The same turns and mirrors carry the whole set onto itself and the rows of a family onto each other. Which other rows belong to the same family as each row named below? List them in the order they appear above.
These 16 rows form 4 families of 4 rows each.
Z_914: 3.07  1.04  2.96  0.85  -1.14  3.61  -0.19  4.22  1.52  -2.07  0.41  -0.32  2.76  -1.83  -0.74  1.49  -0.93  0.90  -2.71  -0.84  -0.73  2.67
Z_731: -2.07  0.96  -1.09  2.35  -1.95  1.87  -0.42  -0.14  -2.78  0.64  1.46  -1.87  4.04  -1.71  2.47  2.22  -1.59  1.52  -4.57  -4.10  -2.17  0.63
Z_799: 3.42  0.46  1.90  1.01  -1.41  4.29  0.14  2.83  1.90  -2.60  1.31  -0.05  2.39  -1.15  -0.89  0.51  -0.85  -0.09  -2.21  -0.55  -1.12  2.41
Z_744: 0.74  2.00  -1.44  3.20  -3.39  2.38  -1.21  1.87  0.25  -0.88  3.61  -2.79  3.56  -0.48  0.31  0.24  -0.82  0.92  -2.69  -2.03  0.84  0.76
Z_344: -0.64  1.27  1.45  -0.86  -0.88  2.74  -0.31  1.29  -2.42  -1.34  0.56  1.15  2.02  -2.67  4.07  2.90  -1.12  2.16  -1.71  -2.49  -3.89  3.98
Z_311: -0.57  2.66  2.33  -0.58  -0.44  3.38  -0.73  2.14  -2.42  -1.40  0.79  0.73  2.04  -3.09  3.93  2.29  -1.48  2.02  -2.01  -1.00  -4.09  3.55
Z_301: -2.19  1.30  -0.35  1.88  -2.07  2.57  -0.11  -1.03  -2.73  0.92  0.93  -2.76  3.15  -1.60  2.82  2.39  -1.89  0.80  -4.13  -3.30  -2.08  0.62
Z_939: -0.33  1.74  1.66  -1.38  -0.41  3.26  -0.41  2.56  -1.92  -2.03  0.75  1.11  2.32  -2.83  3.23  2.43  -1.83  2.59  -2.30  -1.25  -4.41  3.51
Z_807: -0.14  1.56  1.88  -1.05  -0.27  3.23  -0.54  1.97  -2.05  -0.97  0.80  1.78  2.07  -2.79  4.29  2.05  -1.15  2.15  -2.38  -1.00  -4.38  3.22
Z_768: -1.19  0.93  -0.29  1.66  -1.60  1.98  0.43  -0.95  -3.84  0.58  1.09  -0.73  3.91  -1.62  3.08  2.79  -1.23  1.15  -4.12  -3.98  -2.27  1.61
Z_38: 2.05  1.06  -1.26  3.07  -3.56  1.68  -1.08  1.56  0.66  -1.13  3.50  -2.98  3.50  -0.42  1.05  0.12  -0.18  1.15  -2.33  -2.28  0.70  0.49
Z_626: 3.39  1.06  2.37  0.46  -1.11  3.74  -0.26  3.58  1.99  -1.51  0.48  0.56  2.30  -1.20  -0.49  1.03  -0.37  1.16  -2.52  -0.67  -1.54  2.14
Z_312: 1.85  0.97  -1.10  3.29  -3.01  2.52  -0.75  2.76  0.68  -0.76  3.39  -2.35  2.83  -0.62  0.49  -0.33  0.00  0.06  -1.75  -1.40  0.83  1.22
Z_338: 2.72  1.65  2.23  0.28  -1.18  4.50  -0.33  3.98  2.23  -2.38  0.68  0.21  2.17  -1.50  -0.98  1.47  -1.27  0.86  -2.37  -0.71  -1.85  2.57
Z_911: 1.04  1.13  -1.17  2.69  -3.87  2.00  -0.97  2.07  0.48  -1.12  2.83  -3.21  3.64  -0.19  0.75  0.28  -1.28  1.43  -2.20  -1.31  1.35  0.97
Z_415: -1.46  0.74  -0.67  2.19  -1.73  1.91  -0.32  -0.92  -2.43  0.38  1.51  -2.26  3.15  -1.87  3.09  2.08  -0.83  1.24  -4.27  -4.20  -2.52  0.53

Same family as Z_744: Z_731, Z_939, Z_338
Same family as Z_911: Z_914, Z_311, Z_301
Same family as Z_38: Z_807, Z_626, Z_415

The same turns and mirrors carry the whole set onto itself and the rows of a family onto each other. Which other rows belong to the same family as each row named below? List them in the order they appear above.
These 30 rows form 5 families of 6 rows each.
Z_383: -1.02  0.64  0.82  0.71  -0.58  -0.71  -0.38  -1.63  -3.16  1.84  2.48  2.11
Z_284: 0.68  -1.15  0.75  1.47  0.89  -1.38  0.31  2.96  1.56  -0.12  0.66  1.83
Z_401: -0.61  0.50  1.35  1.47  0.09  -1.11  -0.98  0.07  -1.41  1.87  4.15  2.55
Z_582: -3.06  -2.16  -1.24  1.28  -0.41  -2.66  0.02  0.76  -1.63  -0.17  2.59  -0.10
Z_507: -1.56  1.26  -1.50  -0.75  -0.11  -1.01  -1.83  -0.98  -1.82  -0.42  -0.30  -1.77
Z_958: -3.30  -1.77  -0.96  0.52  -0.35  -1.44  0.29  1.51  -1.39  -0.23  3.28  0.66
Z_649: 0.60  1.25  1.87  -1.46  1.29  -0.39  -0.91  0.36  -0.83  1.87  0.01  -1.06
Z_326: -0.97  1.03  1.81  -0.97  2.22  -0.38  -1.24  2.05  -0.42  2.24  -0.25  -0.15
Z_199: 0.48  2.02  0.51  3.45  0.56  -0.08  -0.30  -1.46  -0.50  -0.59  0.94  2.00
Z_147: -0.93  -0.87  0.67  1.49  0.44  -1.40  -0.50  -0.58  -1.25  2.20  3.88  2.64
Z_25: -0.55  -1.93  1.60  1.57  1.08  -0.61  -0.43  3.31  1.11  -0.08  0.00  0.81
Z_828: -1.25  0.73  0.40  4.47  -0.66  -0.64  -1.00  -0.77  0.13  -1.73  1.26  0.94
Z_687: 0.68  1.26  0.41  3.15  0.48  -1.43  -0.01  -1.52  0.09  -1.96  0.08  1.31
Z_850: -0.58  0.81  1.34  -0.56  1.36  -0.14  -2.02  1.06  -0.55  3.13  -0.70  -0.53
Z_384: -1.89  -1.31  -2.10  -0.40  0.68  -2.79  -0.69  2.07  -1.03  1.04  2.67  0.48
Z_236: -0.87  0.97  0.54  3.29  -1.00  -0.68  -0.21  -0.77  -0.04  -2.15  -0.52  1.62
Z_963: -1.43  1.46  0.08  -0.88  0.44  -1.06  -2.03  -0.49  -2.19  -0.42  0.26  -2.36
Z_65: -0.97  -1.43  0.84  2.37  1.33  -1.04  1.18  2.03  1.34  -0.51  -1.13  0.61
Z_163: -1.64  1.08  -1.10  -0.06  0.40  -2.50  -1.41  -0.93  -2.07  -1.27  -0.17  -1.75
Z_469: -2.96  0.70  -0.69  0.91  1.14  -1.05  -1.57  -0.28  -0.22  -0.87  -0.41  -2.68
Z_118: 0.08  0.28  1.11  1.86  -0.51  -0.55  -1.62  -0.83  -1.07  2.68  3.26  1.96
Z_554: -0.77  -0.38  0.07  2.43  0.51  -0.62  0.80  2.18  1.54  -0.94  -1.44  1.14
Z_98: -0.91  -0.32  2.12  -0.74  1.60  -0.78  -1.19  2.26  -0.54  2.10  -1.15  0.12
Z_982: 0.03  0.88  2.43  -0.91  1.42  0.32  -0.10  -0.21  -0.84  1.56  -1.23  0.13
Z_502: -2.80  0.47  -1.23  -0.05  0.51  -1.45  -0.58  -1.59  -0.61  -1.18  0.16  -1.98
Z_892: -1.59  -1.05  0.69  1.24  1.47  0.09  1.37  2.80  1.26  -0.45  -0.42  1.15
Z_119: -2.87  -1.47  -1.77  0.44  -0.75  -2.20  -0.19  0.18  -0.79  -0.64  2.89  -0.71
Z_923: -2.80  -1.97  -1.64  1.25  1.14  -1.92  -0.59  1.38  -1.06  1.21  3.25  0.91
Z_870: 0.91  1.31  0.19  2.87  -0.35  0.05  -0.33  -1.74  0.22  -1.23  0.33  1.64
Z_202: 0.16  1.72  0.46  1.65  -0.18  -0.89  -0.63  -0.64  -2.41  2.20  2.57  2.54

Same family as Z_202: Z_649, Z_25, Z_236, Z_502, Z_923
Same family as Z_469: Z_383, Z_284, Z_828, Z_384, Z_982
Same family as Z_870: Z_401, Z_582, Z_507, Z_326, Z_65
Same family as Z_892: Z_958, Z_687, Z_850, Z_163, Z_118

